In the data rows, zero lies at 4.5, halfway between 4 and 5.
Here are some points, one per row:
[5 3 2 4 4 4 6 7 3 0 7 4 5 2 3 4 7 5 6 0 2 3 5 5 6 6 5 6 1 6 7 6 4 9 2 4 6
 5 3 7 6 7 7 3 6 7 3 4]
[5 5 3 3 8 6 4 3 3 5 5 5 6 4 5 1 1 5 4 4 2 3 6 5 4 3 2 6 5 6 1 5 6 4 3 2 0
 7 3 6 4 8 6 6 6 6 6 5]
[5 8 4 5 2 6 3 7 4 4 6 4 4 7 6 7 5 5 2 5 5 2 3 4 8 1 2 4 3 5 3 6 5 3 4 4 3
 9 5 2 6 3 6 4 4 2 1 0]
[6 6 5 6 3 5 5 4 6 6 2 6 5 5 7 2 3 4 8 5 4 5 2 7 4 2 4 7 2 4 6 6 2 8 6 3 5
 4 5 2 2 6 6 4 5 4 7 4]
[5 5 5 5 3 5 8 4 4 6 5 2 4 5 6 4 4 3 6 5 5 3 4 7 3 2 5 4 4 5 5 4 9 6 2 4 5
 2 5 5 4 4 5 6 5 4 1 7]
[6 4 6 6 5 4 4 5 4 0 5 1 4 5 4 4 3 4 7 5 5 5 6 4 5 4 6 4 4 5 4 6 6 6 5 0 2
 5 5 7 5 3 3 5 2 2 6 4]
[6 2 7 4 2 2 2 4 4 7 5 5 4 6 3 3 3 5 4 5 1 6 6 7 7 4 5 6 6 4 5 2 4 5 4 2 6
 7 5 6 2 2 3 4 4 6 2 3]
[7 3 6 6 5 8 7 2 5 6 4 3 4 1 0 6 4 5 4 9 5 2 6 4 4 3 3 6 5 4 8 7 3 2 2 3 6
 5 5 4 6 5 7 4 5 5 5 6]
[5 5 4 2 3 7 6 4 5 7 3 8 5 3 3 7 5 3 2 5 4 5 4 4 4 6 8 3 5 6 5 0 4 5 5 4 3
 6 3 7 6 8 5 3 3 2 3 3]
[3 5 4 3 3 4 3 4 5 3 7 6 3 7 6 6 9 7 4 4 4 4 7 3 0 4 6 6 6 5 3 5 3 6 2 1 4
 4 3 0 5 3 8 3 5 5 4 8]
[9 6 4 2 6 9 4 8 6 2 2 3 6 6 5 5 5 4 4 4 4 5 4 4 3 1 3 4 4 2 4 3 4 2 5 5 7
 4 6 5 9 4 2 5 6 9 4 4]
[4 5 7 4 8 4 1 6 2 6 3 3 5 6 5 4 8 3 3 4 4 5 4 5 4 5 5 2 6 5 8 5 6 2 1 2 7
 3 4 6 2 7 7 6 6 3 8 1]
[3 6 5 0 6 3 5 4 6 8 3 2 9 5 2 4 5 7 4 3 6 3 7 4 6 4 4 1 4 6 5 5 2 9 5 4 4
 4 7 3 5 4 3 7 3 5 3 6]
[3 5 7 5 4 4 4 7 4 6 7 4 4 4 4 5 2 5 4 1 6 2 5 5 4 4 4 6 6 5 8 3 5 5 8 5 4
 2 5 0 5 7 4 4 4 6 7 5]
[0 3 3 4 5 5 6 3 6 4 6 6 4 4 3 7 2 4 6 4 6 5 5 4 6 4 2 3 6 6 5 4 4 3 5 2 6
 2 6 5 5 4 5 4 4 5 5 4]
[5 0 4 6 6 6 3 4 3 5 4 5 4 7 4 5 4 7 5 2 5 3 2 2 3 3 6 5 4 6 6 3 7 3 5 5 5
 5 6 4 4 3 4 2 5 4 5 5]
[3 2 4 4 5 5 4 6 2 4 4 6 2 2 5 1 5 5 2 7 7 4 9 5 4 4 6 6 2 2 5 3 4 4 5 6 3
 5 6 4 7 4 4 3 3 3 6 3]
[6 5 3 1 7 1 2 4 5 3 6 5 0 6 4 6 0 5 4 6 1 5 4 6 4 4 4 2 4 6 3 6 2 3 3 7 6
 1 7 5 6 6 5 4 4 5 4 4]
[6 6 5 5 2 2 4 4 5 4 4 6 4 4 7 6 5 8 6 5 6 2 3 4 4 6 2 2 4 5 5 6 5 4 6 3 2
 3 2 8 6 4 3 6 7 3 7 7]
[7 6 7 4 3 4 4 3 5 2 6 4 3 6 2 3 4 3 3 5 8 3 3 7 6 8 3 5 1 4 5 3 4 3 3 6 4
 6 1 3 4 4 3 6 5 5 7 5]
[5 4 6 5 6 8 6 7 5 5 3 6 4 5 5 5 5 4 5 5 3 6 5 4 5 5 3 4 3 7 5 5 4 6 4 6 3
 0 4 4 3 5 3 3 6 2 4 4]
[7 4 4 6 6 2 3 5 8 4 0 5 3 5 3 5 4 4 5 2 6 7 9 4 6 5 4 3 5 6 6 7 8 4 7 5 4
 7 3 4 5 5 7 2 5 5 5 5]
[9 2 5 2 5 2 7 2 4 3 5 4 4 3 5 5 6 5 6 4 4 5 2 3 4 6 5 4 3 3 4 2 7 2 7 1 5
 6 5 2 3 6 5 6 3 5 5 3]
[3 3 5 2 6 4 3 4 3 7 5 5 8 5 5 5 5 2 7 7 5 5 4 2 3 7 3 3 0 3 3 7 5 5 3 5 5
 7 4 4 5 3 4 2 5 4 5 4]
[5 5 3 4 2 4 6 7 2 8 3 3 2 4 6 6 5 3 5 2 4 6 8 6 3 3 2 3 2 4 5 3 3 4 4 4 5
 6 4 7 3 3 4 4 2 3 6 9]
[6 5 6 7 7 4 5 3 3 6 5 3 5 5 5 7 6 4 6 6 5 8 5 3 7 5 6 6 4 6 3 4 3 5 4 8 3
 5 4 4 5 6 4 6 2 5 3 6]
[5 8 4 7 4 3 5 3 4 5 4 6 5 5 1 2 7 2 4 3 7 4 3 5 4 6 4 4 7 3 3 6 5 3 2 3 3
 3 7 5 4 6 1 0 4 6 2 4]
[4 6 7 5 3 3 6 6 2 6 4 5 3 6 3 4 4 3 3 7 8 4 5 3 4 6 6 7 3 6 2 4 3 4 9 4 5
 3 7 8 3 2 9 6 9 7 3 3]
[6 6 5 4 4 3 3 5 3 6 7 5 4 3 4 4 5 3 6 6 4 5 3 1 7 4 6 5 5 2 4 3 4 6 5 5 5
 4 4 4 6 5 3 4 3 5 7 6]
[3 5 7 2 3 8 6 5 5 3 3 7 2 5 3 1 6 8 7 5 3 4 5 3 8 3 4 2 5 4 4 6 6 3 5 6 6
 5 6 4 1 7 6 5 3 5 5 7]
[4 3 4 3 5 5 7 5 5 3 2 4 4 5 5 5 4 5 4 5 6 6 3 5 4 3 4 4 5 5 3 4 5 6 4 3 6
 3 3 4 3 4 4 3 4 3 6 4]
[6 7 4 4 5 6 4 6 4 4 6 7 5 2 5 4 5 2 6 5 5 6 4 7 6 5 5 3 8 4 4 6 5 6 7 4 8
 6 4 4 6 2 6 5 5 3 5 6]
[5 4 5 4 2 3 5 7 9 6 5 3 6 3 8 1 3 3 4 3 4 4 4 1 4 8 4 5 6 4 5 5 3 1 3 7 4
 4 4 5 4 3 6 6 2 4 3 4]
[3 3 6 3 7 3 6 6 4 6 3 5 4 7 5 5 6 6 8 5 3 4 3 6 7 5 4 9 7 3 5 6 4 2 5 4 2
 4 4 6 9 6 4 3 6 3 3 5]
[5 4 2 3 2 7 2 6 5 4 4 1 7 5 3 3 4 3 5 5 4 2 4 5 4 6 9 6 6 9 3 7 3 2 5 5 5
 5 6 5 4 6 4 4 4 3 6 6]
[7 1 0 5 2 4 4 4 0 5 1 3 5 6 3 6 5 5 5 5 4 3 4 3 5 6 2 3 8 4 4 4 4 7 4 7 6
 3 5 3 3 5 4 7 6 4 4 5]
[3 4 5 4 3 3 4 7 5 3 4 6 8 5 3 7 5 6 4 5 7 9 3 6 2 4 3 6 6 3 5 3 4 5 2 6 1
 6 7 6 4 5 6 6 2 6 6 4]
[4 2 3 5 7 2 5 5 5 3 5 6 5 3 6 1 8 3 2 7 5 3 3 6 5 4 4 3 7 6 4 4 4 6 6 7 4
 7 4 4 5 3 3 6 6 6 5 6]
[2 3 8 6 4 6 4 2 5 5 3 4 3 2 6 7 5 3 6 0 5 3 2 7 5 5 6 3 5 5 2 6 0 4 4 5 4
 6 4 5 4 3 4 5 4 7 5 3]
[4 7 6 6 7 3 5 6 3 5 5 4 3 1 7 5 3 6 4 5 6 6 2 3 3 5 5 3 5 6 4 3 5 5 3 7 7
 8 6 5 3 4 5 4 5 6 4 7]
[5 2 4 7 4 5 1 3 5 3 7 2 6 3 7 5 5 6 3 6 4 5 4 6 5 3 3 1 3 3 7 4 4 3 8 4 3
 3 4 7 4 7 7 1 4 5 1 6]
[4 5 0 6 8 5 2 6 9 8 5 2 1 3 1 4 7 8 4 3 4 4 2 6 4 5 5 7 4 2 1 5 6 5 5 5 5
 4 4 6 3 2 6 6 4 3 5 3]
[6 4 6 5 5 6 4 3 3 5 6 5 6 3 4 2 3 5 3 2 6 8 5 3 6 6 4 5 5 4 1 4 4 4 4 5 5
 0 2 4 6 2 6 5 4 3 3 5]
[5 3 3 5 6 3 6 5 7 4 6 6 4 6 3 3 4 4 5 3 6 4 3 1 5 0 3 6 4 8 6 3 2 5 3 4 5
 6 4 6 3 4 4 4 5 2 6 4]
[3 4 2 9 5 5 4 6 5 5 4 6 3 4 5 4 3 4 9 6 6 5 6 5 3 7 5 2 4 5 4 1 4 5 3 3 5
 5 4 2 7 6 4 8 3 5 1 3]
[5 5 3 5 5 8 5 5 7 4 8 6 5 7 7 8 3 5 4 5 5 3 8 3 7 7 7 5 5 0 5 3 4 6 3 4 4
 5 6 6 1 5 2 5 7 5 5 5]
[3 4 3 6 2 2 5 3 7 4 2 5 5 5 7 5 3 3 2 6 5 2 6 4 7 2 8 4 4 2 2 5 5 6 2 5 6
 3 3 4 6 7 5 4 4 6 7 3]
[4 8 2 2 4 5 4 2 3 4 4 4 5 3 4 5 5 4 8 6 4 3 5 5 4 3 6 5 6 5 7 4 6 4 5 8 2
 3 1 5 2 0 5 4 3 8 5 1]
[2 3 3 4 5 5 7 6 5 5 7 3 5 6 5 6 5 3 4 6 5 6 5 6 5 4 3 6 5 6 3 5 6 2 7 3 6
 3 3 3 3 6 4 3 4 6 6 5]
[4 6 1 5 4 4 4 1 2 4 4 6 5 5 7 4 4 7 4 4 7 7 4 6 5 3 7 6 2 5 8 8 4 1 5 3 7
 5 4 5 5 6 2 7 5 5 3 5]
[2 5 6 3 2 3 0 5 6 3 5 3 6 0 3 6 6 5 7 6 4 5 7 3 4 2 2 8 5 5 2 2 5 4 4 6 7
 5 4 4 3 6 2 5 9 3 3 4]
[2 5 4 6 2 5 6 8 4 6 4 5 4 3 3 5 3 6 1 7 1 8 2 2 5 6 6 3 3 6 5 6 6 6 4 2 3
 4 3 2 6 4 1 5 6 8 6 3]
[5 3 6 4 3 4 3 5 4 6 5 8 6 3 4 5 2 4 4 4 6 5 4 5 4 3 4 4 5 3 5 6 6 6 3 7 4
 4 5 5 5 4 6 5 4 4 4 6]
[2 5 4 2 4 7 2 1 6 4 4 2 0 6 6 4 4 2 3 4 5 7 3 2 2 6 2 7 6 3 8 7 5 8 6 5 4
 5 5 5 6 6 4 5 4 5 3 4]
[4 4 3 6 4 5 5 3 6 3 5 6 4 3 4 5 6 1 4 2 2 6 4 5 6 3 5 4 2 5 6 5 6 3 5 4 1
 3 9 3 4 3 5 8 6 3 5 6]
[5 2 7 4 5 5 4 4 5 4 5 5 4 6 5 5 4 5 4 5 6 6 4 8 4 5 7 3 6 6 3 5 6 6 3 6 4
 6 3 6 4 4 2 5 6 5 3 6]
[7 5 5 3 5 3 9 3 3 4 6 4 5 1 7 5 4 7 4 4 4 3 7 6 2 5 4 4 5 6 5 6 4 4 5 5 3
 5 6 4 3 4 2 4 5 2 5 1]
[4 5 7 9 3 5 5 2 5 5 8 6 6 7 4 4 6 6 4 4 1 4 7 4 1 6 3 5 5 5 3 5 6 6 6 8 8
 5 5 8 8 5 4 6 3 5 6 2]
[1 5 5 5 4 5 7 4 4 3 4 2 5 6 1 4 3 4 5 3 2 5 4 4 2 2 7 2 6 0 5 4 2 3 7 6 4
 6 2 3 5 5 5 5 9 2 4 5]
[3 6 6 5 8 3 4 6 4 1 1 7 6 5 3 6 3 3 2 4 2 0 4 4 3 5 3 8 3 3 5 5 5 4 6 3 6
 4 2 4 1 4 3 6 0 4 1 7]
[2 7 4 6 5 5 5 2 5 3 2 2 5 6 5 4 3 6 3 6 3 5 3 5 7 8 3 5 5 6 6 0 5 5 4 4 6
 5 7 4 7 3 5 2 5 3 7 6]
These points spread out most along one direction. For each point below, how far along it does it lie, from 0 to 99? 50 is the average, and the first point above lies past it. One standard deviation of the points above along it is 16.
[6 6 5 4 4 3 3 5 3 6 7 5 4 3 4 4 5 3 6 6 4 5 3 1 7 4 6 5 5 2 4 3 4 6 5 5 5
 4 4 4 6 5 3 4 3 5 7 6] 29
[5 0 4 6 6 6 3 4 3 5 4 5 4 7 4 5 4 7 5 2 5 3 2 2 3 3 6 5 4 6 6 3 7 3 5 5 5
 5 6 4 4 3 4 2 5 4 5 5] 70
[6 4 6 6 5 4 4 5 4 0 5 1 4 5 4 4 3 4 7 5 5 5 6 4 5 4 6 4 4 5 4 6 6 6 5 0 2
 5 5 7 5 3 3 5 2 2 6 4] 65
[2 5 4 6 2 5 6 8 4 6 4 5 4 3 3 5 3 6 1 7 1 8 2 2 5 6 6 3 3 6 5 6 6 6 4 2 3
 4 3 2 6 4 1 5 6 8 6 3] 35
[3 6 6 5 8 3 4 6 4 1 1 7 6 5 3 6 3 3 2 4 2 0 4 4 3 5 3 8 3 3 5 5 5 4 6 3 6
 4 2 4 1 4 3 6 0 4 1 7] 68
[5 5 5 5 3 5 8 4 4 6 5 2 4 5 6 4 4 3 6 5 5 3 4 7 3 2 5 4 4 5 5 4 9 6 2 4 5
 2 5 5 4 4 5 6 5 4 1 7] 57
[5 2 7 4 5 5 4 4 5 4 5 5 4 6 5 5 4 5 4 5 6 6 4 8 4 5 7 3 6 6 3 5 6 6 3 6 4
 6 3 6 4 4 2 5 6 5 3 6] 30
[2 7 4 6 5 5 5 2 5 3 2 2 5 6 5 4 3 6 3 6 3 5 3 5 7 8 3 5 5 6 6 0 5 5 4 4 6
 5 7 4 7 3 5 2 5 3 7 6] 50
[5 3 3 5 6 3 6 5 7 4 6 6 4 6 3 3 4 4 5 3 6 4 3 1 5 0 3 6 4 8 6 3 2 5 3 4 5
 6 4 6 3 4 4 4 5 2 6 4] 68
[3 4 5 4 3 3 4 7 5 3 4 6 8 5 3 7 5 6 4 5 7 9 3 6 2 4 3 6 6 3 5 3 4 5 2 6 1
 6 7 6 4 5 6 6 2 6 6 4] 28
[5 3 6 4 3 4 3 5 4 6 5 8 6 3 4 5 2 4 4 4 6 5 4 5 4 3 4 4 5 3 5 6 6 6 3 7 4
 4 5 5 5 4 6 5 4 4 4 6] 33
[3 5 7 2 3 8 6 5 5 3 3 7 2 5 3 1 6 8 7 5 3 4 5 3 8 3 4 2 5 4 4 6 6 3 5 6 6
 5 6 4 1 7 6 5 3 5 5 7] 72
[2 3 3 4 5 5 7 6 5 5 7 3 5 6 5 6 5 3 4 6 5 6 5 6 5 4 3 6 5 6 3 5 6 2 7 3 6
 3 3 3 3 6 4 3 4 6 6 5] 65
[4 6 7 5 3 3 6 6 2 6 4 5 3 6 3 4 4 3 3 7 8 4 5 3 4 6 6 7 3 6 2 4 3 4 9 4 5
 3 7 8 3 2 9 6 9 7 3 3] 27
